array([[-10.8, -17.3, -50.0, -57.3],
       [-14.3,   1.1, -43.0, -40.1],
       [ 30.3,   8.7,  27.4,  56.5],
       [ 18.4,  -0.6,  -5.6, -18.0],
       [-16.7,  -2.2,   9.0,  17.2]])
->
array([[  1.1, -43.0],
       [  8.7,  27.4]])

array([[-13.7,   7.5, -12.2],
       [ 13.7,  25.4,   6.7],
       [ 15.9,  17.6,  -8.7],
       [ 43.3,  16.5,  15.3],
       [-19.8,  29.6, -18.8]])
->
array([[25.4,  6.7],
       [17.6, -8.7]])

array([[  2.5,  -7.0,  55.4,   2.5],
       [  3.9,  -2.1,  40.1,   3.9],
       [ -9.3,   7.8, -36.7,  -9.3],
       [  4.7,  -8.0,  55.8,   4.7],
       [-10.7,   2.4, -53.7, -10.7]])
->
array([[ -2.1,  40.1],
       [  7.8, -36.7]])

array([[ 25.8, -27.4,   6.2, -48.6],
       [ -3.9,  44.4, -42.9,  37.5],
       [-47.7,  33.3, -48.1,  13.9]])
->
array([[ 44.4, -42.9],
       [ 33.3, -48.1]])

array([[ 53.4,  45.9, -29.5,  38.9],
       [-23.4, -24.7,  -9.2, -18.5],
       [ -5.2,  -5.0, -28.3,  10.2],
       [-36.2, -31.6,  24.4,  40.9]])
->
array([[-24.7,  -9.2],
       [ -5.0, -28.3]])

array([[ -5.5,   0.1,   1.1,  55.2],
       [ -1.5,   1.6,   4.4, -19.9],
       [ -0.8,   3.0, -15.7, -39.8]])
->
array([[  1.6,   4.4],
       [  3.0, -15.7]])

array([[  0.3,  -2.4,  -1.8],
       [ -0.3,   2.6,   2.0],
       [  6.0,  58.0, -35.0],
       [ -1.3,   0.9,  -0.2],
       [ 59.5,   2.3, -21.0]])
->
array([[  2.6,   2.0],
       [ 58.0, -35.0]])
---
array([[-27.5,  27.4,  -0.5],
       [-16.1, -23.4, -26.0],
       [ 12.4, -13.8,   6.2],
       [ -2.8,  -5.0,  -8.2],
       [-20.1,  58.3, -42.1]])
->
array([[-16.1, -23.4, -26.0],
       [ 12.4, -13.8,   6.2]])

array([[-32.4,  31.0, -15.3],
       [-22.3,  28.1, -42.0],
       [  8.3, -29.4,  43.2]])
->
array([[-22.3,  28.1, -42.0],
       [  8.3, -29.4,  43.2]])

array([[ 24.5, -17.9,  32.8, -12.8, -15.3],
       [-35.5,  18.4,   6.5, -12.4,  33.9],
       [  0.5,  31.0, -59.0, -58.9,  -6.5],
       [ 20.0,  -7.7,  47.9, -10.5, -10.9]])
->
array([[-35.5,  18.4,   6.5],
       [  0.5,  31.0, -59.0]])

array([[  0.8, -40.7,   8.7,  -4.4,  31.3],
       [-21.6,  12.6,  13.7,   2.8, -55.4],
       [-10.7,  36.0,   1.6,  10.7,  11.7],
       [  0.0,   6.3,   3.5,   2.9,  -3.7],
       [-15.6, -26.3,  17.7,  -3.6, -33.1]])
->
array([[-21.6,  12.6,  13.7],
       [-10.7,  36.0,   1.6]])

array([[-54.1, -33.0,  16.8,  18.4,   9.6],
       [-11.9,   9.5,   8.8, -19.3,   1.7],
       [-32.5,  23.0,  -6.2, -18.1,  20.0]])
->
array([[-11.9,   9.5,   8.8],
       [-32.5,  23.0,  -6.2]])

array([[ 55.3, -44.3,  -6.4],
       [ 35.2, -11.7, -34.1],
       [  7.0,   1.0, -10.2]])
->
array([[ 35.2, -11.7, -34.1],
       [  7.0,   1.0, -10.2]])
